Each path below is one point turned by a fixed rotation once a step. After each direction that follows a path, write how fast that rotation turns it, in degrees a step (0 if it stays still).
Each turn is a multiple of 5 degrees from 10 to 175, or 0.
Each row of a path follows its step; steps can be skipped.
Path 1:
step 0: [ 34   4 -10   3  -6  -6  -7   2   8   8 -14  -7  -9  11  15 -21  -8  -4
  -2 -22 -16  18   6  -2 -23   0  -6 -36 -22   3  -4   2  10  20  12  -9
 -21   6   9  -5  12 -17  -3  10   0  19]
step 1: [ 23  11  17 -11 -13   2   1 -16 -17  16 -26   9  -5  11 -17 -10  15 -16
  15 -21   0   3 -21   9 -14 -16 -16  11  -8  15  21 -13   9   9   1  -4
 -21  -9  -5   6   9 -24  -6   4  17  -6]
step 2: [-11  -3   6 -12 -18  -1  -7 -16  11  -6   3 -14 -10   3 -22   3  32   5
  10   9  -8  -2 -20   1 -19 -17 -24 -18  -6 -13  12  19 -19   3   1  -9
   8   4  21   4   3 -27   2  12  21 -19]
step 6: [-21  21   7 -20  19  -3  21   0  -7  14 -30  -6   6  14   6   5  19  -3
 -12  -8   2  11   6   3   3  -5  15  -1  17  26  36 -21  14  23  14  -4
  -1  -8   4 -15   4   7  -4  -1  -5  13]
step 7: [-12   9  -8 -18 -18 -20   1   5   9  -6   0  -3  -8  42 -12  -3   9   0
  -4  -8  -2 -19  16 -16  -7   9 -11  -8  10   2  21 -25  -9  12  -2 -12
  20  10  22  -7  -6  -5 -23  16   2  14]
step 8: [ 12  -1  10  -2  -7 -33  -6   3  -5  17  17   3 -13  14 -14 -13  -6  -3
  14   1  -5   3 -14 -23 -23  -6  14  14   6 -11  18  11   9  21 -16 -12
  16  -6   9   2  20   6  -9  16 -33   8]
step 10: [ 25  10 -23  18 -10  11  -7 -23   7   2  -6 -35   6 -10   8  11 -11 -19
  -9  11 -16  -3  -7 -14 -15 -14 -32  10  -1 -11   8  10 -12  15  -1  15
  -9  11  -4  -9   7  -3  12  10  -7  21]
step 11: [  8  13  -4  11  25   5   9 -20   3   8 -23 -11   7   7  -3   3  -3 -12
  14   1 -22  36 -16   4 -20   8 -11 -13  15  -4  19  -1  -6  13  12  17
 -31   7  -7  -2 -15  10  -5  -7  -1 -16]
step 12: [-10  16   9 -15   3  -6  -1   8  22  -6  11  12   1  27  16  -9   3  -3
   6   1 -23   2  -7  -1 -10 -10 -43  -1   4  -4  10 -21  -1   6   0  -7
 -28  14   3 -13 -13 -18  10 -21  16 -16]
step 14: [-27 -11  18   5 -22   0   3   9   9  25 -17   9   8  -2 -34   4  -1  10
 -10   4  15  -4   0  16   1   5  -7  -1   6  10  24   9  -7   0 -27 -10
   7  13   1 -21 -13   0  16 -13 -18 -11]
Directions:
[ -3  -1  -3  -2   2   4   0   2   4  -2  -4  -1   0  -3   2   3   4   5
  -2  -3  -4   8 -12  -2  -2  -3   7  -3   2  -2   0   1   2   0  10  -6
   5   0   0   6  -3   3  -2   8  -3  -2] : 160
[ 5  1 -3  6 -5  1 -9  8 -3  2 -4  4  2  9 -1 -5 -1 -2  3  1 -1  7 -2  0
 -2  6  4 -1  3 -1 -1 -1 -1 -5 -7  1 -4  4 -2 -1 -6  5 -6  5  1  2] : 100
[ 1 -9  3  0 -5 -1 -6  0  8  0  1 -3 -5  0  1  4 -2 -3  6  2 -2 -6  0 -1
  5  1  7 -2 -1  0  0  5  0 -1 -6 -8  0 -2 -3  1 -3  4  9 -3 -9  1] : 70
[-5 -3  0 -4  2  1 -1  3  4  8  5  1 -2  7 -5 -2  1 -5 -7  5  5  4  3  1
  0  1 -2  3  0  7 -1  2  2 -9 11  2  1 -2  2 -4 -1  6  6  1 -1 -1] : 40
[ -4  -1   4   0   6   1   3  -3   1   1   3  -3  -3  -4  -8  -7   5  -1
  -2   6   0   2  -1   3  -9   6   7  -6  -4 -11   1   2  -1   1  -5   5
   0   4   0   1   0   1   2   0  -4   1] : 125
[-8  1  3 -1 -2  0  6 12  1  1  0 -2  0 -4  6 -1  9 -3  2  1  1  2  4  6
  2 -3  2  1 -1  7 -3  0 -6  3 -7  4  7 -2 -1  2 -3  2 -4  0 -3  1] : 35
Path 2:
step 0: [-14  -8 -13  -2   0   8 -16  15  11   2  -5  14   9   9   3  15  12   4
   2 -11 -12 -22 -18   3   0  14   8  10  16 -26   3  -8  -2  -3  -7 -33
   0  24 -11  23 -11 -17   2  19  16 -15]
step 1: [  1 -10  19  -3   2   4  16 -20   9   1 -20 -19  -3  -7   1  -1  12  -5
  26  10  11 -10  -7  23   9  28  21 -27   7   0 -16 -16   8  -7  13  22
 -10  13  -2   6   5 -12   9  11   9  -6]
step 2: [-10  14   1 -15  18  12  -9   1  -2  18  17  11  -8   9  21  14 -13  16
 -11   5  -1 -22  21   0  -9  18  22  -9   3   7  11   4   4  -1   0  -9
  -7   7 -18  29  29  10   7   0   1 -22]
step 4: [-15 -11  -9  -8   4  19 -14 -11 -18 -13 -11  -5  15   0   9  16   8  -4
  15 -12   0  -2   1  11   4  33   4 -11  -2   8 -15 -23 -18 -19   2   3
 -10  28  12  13  16  23  11   5   1 -14]
step 5: [-32  15  23 -11  13  18  -9   4  13   6 -10   0 -15  -8  17  -5 -18 -13
   3  -9   2 -30   1  10  -1  14  16  10  19  -5   1  -2   9  13   7  -3
   1   5 -29  13   7 -17   5   2  15  11]
step 6: [  8 -12   5 -19   0   1   2 -16  -9  -5  29   4   5   5  15 -17  15  12
   4  18  15  -5  -6  -1  -1  21  16 -17  17 -17 -11   5   0 -11   7  16
  19  12   2  28  -6   7  27   8 -15   7]
step 9: [-21 -18 -10 -22 -23  -1 -32 -11  -5   9  23  -4   2  -5  13  -8  12   7
   8 -15  11  -9  12 -10  14  23  10   3  -2  -9 -11  -6   0   9   8 -19
  11  16  -1  24  -1   5   9   2  19  15]
step 10: [-10  -3  16  19   3  15  13 -17   8  -7  20   3  -1  12  12  -2  -3 -32
  10  -1 -14 -19   2  29   7   7   1  -3  28  -3   4   0  10   7  22   5
   9   0  18   6   4 -22  29   9   6   1]
step 11: [ 12   8 -12  12 -14   1 -23   6  -9 -12  31  -5   7   0  14 -18  -2  16
  26   9   6 -13 -16   4 -16   8  10 -15  14   2   8 -21   0  -1   2  -2
 -18  -2 -20  25   8  18  11   1   1 -13]
step 13: [ -4  13  -2  15 -18  17  -1  12 -10  -6  18  30  18  15  10  11   0  -1
  15 -26  -8   0   1   7  10  14   1  -4   3  -9 -14 -19  -7 -11  20   5
  14  -1  16  32   5 -17  17   4   2 -16]
Directions:
[ 3 -2  7 -4 -6  1 -1 -1 -5 -2 -1 -2  2  1 -6 12 -3 -1 -4 -2 -8 -4  7  1
  1  3 -5 -8  3  5 -2  1  3  1  6  4  0  0  2 -3  5  1  1 -2  3  3] : 130
[ 2  2 -6 -1 -3 -4  4  4 -8  2 -5  4 -1 -5  3  1 -5  6 -2  3  5 -4 -1 -1
 -2 -2 -1  0  7  0  1 -4 -1  6 -5  0  1 -3 13 -1  6  5 -1 -1 -1 -4] : 80
[-3  5  2 -5  3 -4  1  0  3  8 -4  4  0 -2  3  2  0  0  0 -8 10  5  2  2
  4 -1  2 -8 -2 -2 -5 -5  0 -2  6 -3 -3 -6  1  3 -1 -3  0 -4  4  8] : 95
[-3  6 -5  1 -2  5 -1 -7  1  2 -3 -6 -3 -5 -1  4 -3  0  6  2 -2  1 -9  4
 -6  0 -2 -2 -1  8  0 -7 -4  1 -4  4 -9 -4 -5 -3  3 -1  1  2  1  2] : 110
Path 3:
step 0: [ -6   2  14 -14 -12  11  -6   2   3   2  10  -1   4 -31 -14   9   3   1
   0 -10 -11   9  -5   1  15   1   6  -1  -8 -18 -25  -4   0   2   0  -5
  19  -2   1  38  -6   2  17  33 -21   3]
step 2: [  4  -6  -3  -9  -7  13 -17  12   4   0 -27   1 -12 -12  -6   1 -25  -8
  -1   7   8  21  -8 -23  10 -13  -1  -7  13  -6  22 -17 -21   5  10 -21
   0 -26  11  -1  -2   9   2  -5   8  -9]
step 3: [  8  11  11  -9  10  -9 -21 -12  12  -3  -9  18   3  -3  -7   5   2   4
 -25  -5   0   1 -21   1  11 -12  -4   1  -1 -34  -7   7  -6 -17   6  23
  12 -19  10  19   2   0  13  24  -1 -11]
step 4: [ 12  10  -2 -16  -6   0  -4  -8  12 -26   2 -21  10  -1  17  13 -16  10
 -31   0   1 -16   6  -3   2   7 -15  -5  11   1 -14  13   4  -5   6 -30
   1  -1  -5   1  16 -15  17  10  14  -1]
step 5: [ 19 -14  -5  18  -1  12 -12 -14  22 -14  -4 -19   2 -14  13 -16   7  -6
   1  12  18   5   8  -3  -5 -12   0  -7   3   3   8 -24 -23   9  20 -10
  26 -16  -4  -6  -3  13  10   3  13  -1]
step 7: [  4   5   7  -7  -5 -16  -8  -2   5  -5  10   2   3  24  11   8  -4  -5
 -45  -3   1 -11  21  15   5  24  -7   8  -8  11   9 -10 -17 -19 -11 -22
  -6 -15   3  -3   2  -3   0  -6   7   9]
step 9: [ -8   3 -12   7   0 -42   0  -4   8 -13  18 -20   9 -14 -18   0  10  -6
  10   6  10  -4  -4   3  -1  13  19 -18 -17  10 -16  -5   3  -1  10   4
  -4 -11  15   2 -20 -23   2  -6  -3   0]
step 10: [  8  -4 -13   7 -22   4  13  30  -6  -6   7  12   2  -8   0   2   7 -14
 -22   5   7  -2  14   1   2  18   0  11   2   3   0  -9 -27 -11 -14 -11
 -14 -17  11 -12 -14 -12 -31  -4 -16   4]
step 13: [ 16  17 -10   0 -24  16   5  19  12 -27   1  25   4  -9   1   9  13 -12
   3  24  -6  -3   0   3 -14 -16  16   7   1  -1 -21  -5 -14  -3  10  -5
  -5   3 -11 -23  -5 -13  -7  -7  -4   8]
step 14: [  3  -2  12   6  -3  11   1  12  -6 -10 -11 -12  -4  -5  -2   5  18  24
  10  -3  19   4 -23  -5  11   3  27  21   1 -12  21  -7   0 -16  20  -3
   4   8   3 -20  23  -8 -11  -8 -11 -19]
Directions:
[ -7 -11  -2  -5   3  -2  -1  -6   1  -3   2   0  -4  -4   2   0   2   2
   3  -2  -2  -1  -5   1   5   1   3   4  -5  -4   4   3   2  -2   6  10
   5  -1  -1   8  -4  -6   2  -2  -3  -1] : 125
[ -3  -3  -1  -5  -4   7   5   3   3  -2   0   3  -8   4   8  -2   1  -3
  -1   5   2   0   0   5  -2   0  -1   4   1  -2   0   1  -6   6  -3  -7
  -4  -2  -1   1 -10  -1   6  -6   5  -2] : 130
[ 0 -9 -3  2 -5  2  1  0  5 -3  4 12 -2  2 -4  1 -2  1 -4  1 -1  5  3 -2
 -4  4 -1 -6 -3  3  3  0 -6  4  2  0  5  3 -3  1  1  5 -2  9 -4 -4] : 140
[  1  -1  -2  -5  -5   1  -1   7  -9   3   4   6  -4   0  -2   3   3   4
   6  -7   0  -3  -4   5  -5  -5  -3  -3  -2  -2  -4 -11   4  -4   4  -5
   0   3  -1   1  -2  -4  -4  -1   0  -2] : 25
[ 2 -1 -9 -3  4 -4 -2 -2  1 -2  1 -4 -3  7  5 -5  4  5 -2  0 -3  4  1  2
 -5  0  2  5 -2 -4 -3 -2  2 -4 -1 -2  8 -3 -9 -7  7  7  3  0  3 -1] : 35
[ 3 -4  0 -4  7 -1  5 -2  6 -2 -3 -2  5 -3  0  7  7 -1  5 -2 -3 -7  1  0
 -3 -2  5 -4  1  4 -8  2  0  6  0 -8  5  0 -4  5  0  2 -1  1  2  6] : 90
Path 4:
step 0: [ -3 -11 -13   3  -7 -15 -25  -7  -2  18  -2   6  -1  25   6  13  12  -1
  -1  -7   0   5  -4   5 -21  -6   5  15 -13  21 -10   4  15   9   4 -32
 -12  -5 -18   2   9 -12 -14   5   2  18]
step 2: [ -8   2  20  -5  19  26  11 -14   0   2   1   1  14  11   1  -8  -4  18
   1  -9 -14  20   0  -1  -2  14  13  -2  -7  -4  18   7  14   0   5  19
   2   5  22 -18   8   6  22 -13 -11  23]
step 3: [  0  13   1  10 -13  11 -11   5  25  12  15 -15   3  17 -24  14   1   2
  -7  -4  -8  18 -10   4 -16   1  -8  15  -9  -6  14  -3  17  -8  14   2
  15  -9  14 -12  10  12  11  17  21 -11]
step 5: [ -5   2  -1 -15   1  -3  14 -10 -35 -21  -7  -2  20  -3 -14  23   1  -5
  -6   5   4   0  11  14  -7  -1   7  11 -19   7  -6  -8 -21 -11  -1  -3
   8  23  11 -10  -3  -7 -13  -9 -18  17]
step 7: [ -4 -21  -1  -3  -8  -9  10  -9  10  10   9   3  -7  -2  21 -12 -12  -8
  11  -3   1 -18 -23  12  34  -2   3 -12  11  -7  14  10  16 -12   5 -24
   1   7  -2 -28   1  12   3   0  10   4]
step 8: [ -9   7   8   8  23 -15  21   4   6 -17 -16  -1  10   3   0  -8  16  17
  19  11  13   4 -29  18 -10 -12   6  -6  -1   5  10  -9  -8  -2   7 -11
   4   9   3 -12  13   8   7 -10  18   1]
step 9: [-12  41 -12  -6   0  -7   0  12  20 -15  10  -5  -2   5  17  10  14   8
 -10  -3   3   6  -1 -21 -13 -14  -3  -1  15  -4   1  -9 -17  -4  21  10
  -9  -1  11   9  25   8 -10   2  -2   7]
step 12: [ -9   6 -11   8 -18 -10 -23 -24  -2   2   9 -17  19  -5   1 -15 -27   0
   2  -2   3  -3   0 -11 -10   0  27  -1   8   7   9  -3 -17   9 -15   2
  -7   3  -9  14  11  29  -4  -8   4   6]
step 13: [  1  -7  12  19 -21   6   8 -10 -17 -15   3  -5  15 -21   3 -23  -4  20
  -7  -6  -4   0 -17 -15  -9  -3   4  -2  21  -5   1  13  12  -2   0  22
 -15  12  10 -26 -13   5   2   8  -1   0]
step 14: [-11  -2   4  13 -14  33   5  23   4 -11  -7 -11   0  -4  -6   6   3  19
  -6  32   0  21  -1  -1  -4  -6 -14   8  18   1  13   4  -2 -10  -1 -24
   5   0  -2 -15   1 -15  12  12   9   0]
Directions:
[ 4 -3  0 -1  2  8  6  1 -8 -8 -5  2  0  2  3 -1 -1  6  2 -4 -1 -6 -5  1
  7 -2 -1 -2 -2 -1 -2 -9  7  3 -2  5  4  1 -5 -5 -5  3  0 -1 -3  3] : 125
[-1 12  1 -1  7  7 -3  6  8 -2  4  6  0  2 -7 -2  4 -3  0  4  0 -3 -4 -1
  2  2  2 -5 -7  0  6  2  1  1  3  1 -4 -6  0 -4 -1  1 -3 -2 -6 -3] : 55
[  2   0   2  -2   7  -3   0  -3  -1   3   2  -1   1   4  -3  -3  -1   4
  -4  -1   1   2   4 -10  -5   2   0  -4   0  -5   3  -6   6  13   7  -5
   3   5  -1   3   4   2   0   3  -1  -2] : 40
[ 4 -2  1  3  0 -5 -4 -5  3  2 -1 -5  8  6  3 -2  9  6  0  5 -2 -6 -3  3
  2 -1  1 -2 -1  6 -3 -7 -7  2  0 -3 -1  1  5  6 -7  6 -4  1 -5 -1] : 95
[-4  3  3 -2 -3 -2  3 -6  4 -4  0 -1 -1  3 -6 -7 -1  0 -8  1  8 -3  2  6
  3  7 -7  2  3  0  0  1 -1 -3 -2 -1 11  4 -2 -4 -1 -3 -4  2 -4 -3] : 35
[ -2   6  -4   4  -2  -8   4   0   0  -6   3   5   1  -3   2   2   5   4
  -6   0  -4   3   4   1  -1  -1   3  -6  -4   2  -3   4   3   5 -10  -2
   3  -2  -1  -5  -2   6   1   5   8   0] : 80
[ 0 -1 -1  2 -5  0 -1  5  1  4  3 -3 -2  4  3 -3 -5  0  4  1 -3  6  0  7
  4  2 -5 -6 -5  4  4 -3  4 -1  5 -5 -1  0 -4 -1 -6 -7 -1 13  3 -1] : 100
Path 5:
step 0: [ -4  10   3  22  16 -17 -14  15  -7  16  -4  33  14   1 -24  -5   5 -10
   5  -6  16 -12  -3   6  -6   0  17  11 -10   6   7 -12 -29 -11 -10   0
 -18 -12 -17  -7   2  -8 -16  -6  13 -14]
step 1: [-14  -6 -10   2  25   1 -18  10  -9  -1   4  25   1  28   3 -26   1   2
  -6  -3  13 -21  -6  18  13 -16   1  -7  -5  16  10   1 -13   0  16  -3
 -14   1  -8 -17 -23   8 -27 -12  -9  -9]
step 2: [ -6   8 -11  -3  19   1  -5   1 -11  30  16  17  -6  19  17 -23  18   6
  -9 -13  11  -5 -16   1 -14   1   4   7   5   3   9 -16  -3   0  15  -2
  -6  31 -11   5 -24 -22 -12  13   2  15]
step 3: [-19  20   3  13  17  12   0   7  12   6   5   7   0  28   1 -22   7   5
  13  14  -3  12   0   9  -5  19  16   6  20   2 -12 -28  -4   0   1 -11
  12  24  19  12 -15   1 -22   3   2  -6]
step 5: [  1  -6  -6   9  22  -9   2 -18  -7 -13  -1   2 -13  27  10 -11 -19   1
   7  -7  13  17   1 -19 -14  -9   9  20  14  26  12 -11  -2 -10 -10   6
  -6 -16   0  16  -1   1 -19  -2  -1 -32]
step 6: [ 13   3   2  -8  16  -5  -9  -7 -21  -2  14   6   0  14   9   4 -20  25
  20  -9  34   0  -4   1  -4  14  -2   4  17   0   4   7  -9   5  -1  -1
 -21 -15  16   3  -6 -27 -20  17   3 -16]
step 7: [-16 -10  10  -1  -5 -10   6  -2   2   2  11  -3   8  29   4  -1 -11  15
  17   1   4   0 -17  -3   3  -1  -8   3  -1  -7  14  -3 -25  -9  16  11
 -17   2  28   0 -20   4  -8  43   6 -12]
step 8: [-15  15  -4  -4   7 -12   0   0   8  36  19  -7   9  15  -4 -19 -13  14
   0  -8  -9  -2 -16  -3   6  26   3 -13 -19  -1   8 -13 -21  -5  -1   7
  -5  -8   2  19  20  -1  -3  26   5 -19]
step 11: [ -4   0  -2   9  28  -8  -7 -14 -13   5   7  15  30   6   4  -2 -13   1
   0   2  13   1 -33   8 -12  -4 -29  -3   1   9  -2 -14   6 -26   9  -5
   2  24  -3   5 -15  -1 -21  -6  22  -5]
step 13: [-32   2  -9  10  14 -17 -10 -17  16   6 -12   6  -3  32  13  -7 -15  11
 -10   0 -25   2  11  15   2  -4  -5   9  19  -6  11 -19  -3  -7  14 -18
   5  -5  -7 -12  11  -6 -23  12  14   9]
Directions:
[ -3   0   5   3   2   0   1   8   3  -2   3  -2   2 -10  -7  -2   0  -5
   7   2  -6   0   2   4  -1   0  -3  -2  -4   2   4  -8  -2  -5   3  -5
  -3  -1  -3   6   3   6   2   4   0  -8] : 90
[ -2   3  -2   3   3   8  -8   3   0  -1  -1  -6  -6   9  -1   5  -5  -3
   2   5  -1  -3   1   0   2   8   4   0 -10   4   1  -2   3   3  -4   2
   2  -3   4   1  -3   8   1  -2  -2   0] : 155
[ 3  0 -3  0 -3  2  5  2  0  2 -6  3  7  4  0 -1  1 -1  7 -8  3 -3 -1  3
  6  4 -1 -5 -4  4  0  2 -9 -3 -5  8 -6  1 -2 -2  5  4  7  2 -1  5] : 40
[  6  -5  -5   5   2  -1 -11  -4  -3  -1  -2   0   2  -6   1  -1  -4   1
   4   2   4  -2   0  -2  -3  -9   0  -4  -4   5  -3  -5  -2   4   7   2
  -7   3   8  -3   2  -3   2   0   0   1] : 70
[ -3   2   0   7   4  -2   7  -3   6   4  -2  -8  -1  -3   1   1   1  -1
   3   4   2   1   3  -4   0  -4  10  -3   1  -1   0  -2  -4   0  -8   2
   5   3   1  -2  10  -2   1 -10   1  -4] : 70
[ 3  1  1 -5 -2 -9 -4  0  3  0 -1 -7 12  0  0  8 -4  7  0  0 -1 -2 -3 -4
 -2  0  1 -2 -3 -3  1  1  0 -3  3 -3  1  0 -3  4  2  8 -7 -3 -2  6] : 25
[ -3  -4  -3  -1   0   1  -3  -7  -1   6  -2  -5   0   2   5   3   4  -6
  -3   3 -10  -1  -1  -4  -3  -5  -1   1   4   1  10  -4  -2  -4  -5   2
  -7  -2  -3   2  -4  -3   4   3  -7   3] : 130
